A =
87,174,145,144,101,103,135,103,118,146,165,52
132,132,156,151,148,90,135,119,188,191,83,165
137,191,138,108,130,140,109,152,86,90,104,165
78,107,121,135,111,99,165,148,153,61,139,163
124,121,55,147,164,139,150,68,128,92,89,94
167,101,173,86,133,134,179,156,149,152,171,59
139,86,131,169,140,166,173,129,180,73,105,98
71,148,135,97,147,149,74,153,93,153,67,132
119,170,92,77,73,107,130,187,170,121,146,102
86,109,86,126,160,125,134,125,186,157,105,138
144,95,77,139,81,124,175,48,95,145,143,164
Rows and columns are counted from 1.
(1, 1) -> 87
(7, 3) -> 131
(8, 10) -> 153
(11, 5) -> 81
(3, 7) -> 109
(10, 2) -> 109
(8, 4) -> 97
(6, 11) -> 171
(3, 8) -> 152
(6, 8) -> 156
(4, 8) -> 148
(8, 11) -> 67
(8, 7) -> 74
(10, 7) -> 134
(10, 9) -> 186
(10, 3) -> 86
(2, 8) -> 119
(1, 12) -> 52
(3, 6) -> 140
(9, 10) -> 121
(1, 2) -> 174
(8, 9) -> 93
(2, 9) -> 188
(3, 1) -> 137
(2, 4) -> 151
(2, 7) -> 135
(7, 4) -> 169
(8, 5) -> 147
(6, 1) -> 167
(11, 11) -> 143
(2, 1) -> 132
(9, 7) -> 130
(3, 9) -> 86
(9, 1) -> 119
(9, 12) -> 102

x =
[[149  96 146  87  87  89  95 150  99 155  84  87]
 [160  84 152  65  67  73  94 172  95 179  73  65]
 [161  62 153  50  47  56  80 159  67 162  54  53]
 [180  57 174  40  46  46  63 198  70 206  48  40]
 [159  76 149  60  58  69  95 161  81 166  68  63]
 [104 173 106 182 183 178 160  76 156  83 173 191]
 [167  68 161  59  59  62  73 173  68 179  58  61]
 [152  67 151  57  63  62  77 176  82 177  70  55]]
Indices start at 1.
(1, 1): 149
(1, 9): 99
(7, 9): 68
(3, 2): 62
(4, 2): 57
(7, 8): 173
(8, 12): 55
(6, 2): 173
(6, 7): 160
(3, 5): 47
(1, 3): 146
(2, 4): 65
(2, 5): 67
(4, 1): 180
(7, 4): 59
(4, 3): 174
(6, 9): 156
(5, 11): 68
(4, 10): 206
(5, 1): 159
(7, 2): 68
(2, 11): 73
(1, 12): 87
(7, 5): 59
(4, 5): 46
(3, 7): 80
(6, 11): 173
(4, 8): 198
(5, 7): 95
(8, 9): 82
(3, 1): 161
(8, 3): 151

X =
23,226,173,135,52,74,221,207,85
135,121,59,103,78,123,180,131,100
77,79,76,95,114,67,161,207,109
105,108,123,76,107,109,221,113,77
184,140,127,150,47,122,161,91,159
146,108,98,179,169,145,157,92,84
168,178,195,141,186,171,87,114,55
141,84,136,183,168,167,70,144,154
152,113,95,113,180,118,172,141,177
141,185,137,123,159,116,94,129,171
187,90,168,171,95,137,85,140,101
116,194,205,155,164,145,90,165,99
203,127,137,172,183,185,94,122,107
131,139,160,121,172,124,70,121,117
Rows and columns are counted from 1.
(1, 1) = 23
(2, 6) = 123
(3, 2) = 79
(6, 4) = 179
(3, 1) = 77
(13, 8) = 122
(13, 2) = 127
(7, 2) = 178
(12, 2) = 194
(8, 4) = 183
(11, 2) = 90
(8, 6) = 167
(8, 9) = 154
(8, 5) = 168
(3, 3) = 76
(11, 1) = 187
(2, 4) = 103
(7, 7) = 87
(3, 7) = 161
(1, 8) = 207
(9, 2) = 113
(12, 5) = 164
(14, 8) = 121
(2, 3) = 59
(5, 1) = 184
(5, 9) = 159
(13, 1) = 203
(5, 2) = 140
(8, 1) = 141
(12, 8) = 165
(4, 9) = 77
(7, 8) = 114

M =
[[174,66,105,141],
[118,69,162,151],
[153,149,108,117],
[162,87,128,137],
[65,222,135,101],
[146,83,184,155],
[107,115,154,142],
[147,94,87,131],
[117,148,139,132]]
Indices start at 1.
row 1 col 1 -> 174
row 4 col 4 -> 137
row 5 col 4 -> 101
row 1 col 4 -> 141
row 3 col 4 -> 117
row 8 col 1 -> 147
row 5 col 2 -> 222
row 2 col 2 -> 69
row 6 col 2 -> 83
row 4 col 2 -> 87
row 8 col 3 -> 87
row 9 col 2 -> 148
row 3 col 1 -> 153
row 7 col 4 -> 142
row 2 col 4 -> 151
row 2 col 1 -> 118

W =
[[175,166,174,79,158,182,202],
[146,67,83,36,161,138,203]]
Indices start at 1.
(1, 1): 175
(2, 1): 146
(2, 3): 83
(2, 6): 138

data =
[[163,161,133,143,107,20,54,127,128],
[127,144,98,132,139,135,144,121,105],
[134,139,121,131,126,110,119,124,122],
[147,136,139,138,115,60,79,132,140],
[116,117,124,123,137,168,155,130,125],
[128,131,117,131,133,128,132,127,121]]
Rows and columns are counted from 1.
(1, 1) = 163
(6, 1) = 128
(3, 9) = 122
(4, 4) = 138
(5, 8) = 130
(2, 2) = 144
(6, 4) = 131
(6, 5) = 133
(5, 5) = 137
(6, 8) = 127
(1, 2) = 161
(5, 9) = 125
(4, 3) = 139
(2, 3) = 98
(4, 6) = 60
(4, 2) = 136
(1, 6) = 20
(2, 6) = 135
(6, 9) = 121

arr =
[[111,109,180,180,108,86,77,116,179,82,180,109,109,153,173],
[152,152,196,200,149,64,56,160,183,58,196,149,150,131,205],
[211,211,124,133,211,69,77,211,110,73,124,211,211,68,156],
[182,183,63,69,184,114,127,176,57,121,63,184,184,56,88],
[198,199,89,98,199,69,80,196,76,75,91,199,199,46,120],
[202,203,98,108,203,58,68,201,83,63,99,202,202,44,132]]
Rows and columns are counted from 1.
(1, 1) -> 111
(6, 7) -> 68
(5, 13) -> 199
(2, 14) -> 131
(4, 9) -> 57
(4, 11) -> 63
(2, 7) -> 56
(3, 5) -> 211
(5, 11) -> 91
(1, 4) -> 180
(5, 3) -> 89
(5, 1) -> 198
(1, 13) -> 109
(2, 10) -> 58
(3, 2) -> 211
(4, 4) -> 69
(5, 4) -> 98
(6, 13) -> 202
(5, 15) -> 120
(2, 1) -> 152
(6, 12) -> 202
(3, 3) -> 124
(3, 8) -> 211
(1, 3) -> 180
(3, 12) -> 211
(5, 14) -> 46
(6, 8) -> 201
(4, 2) -> 183
(1, 8) -> 116
(5, 5) -> 199
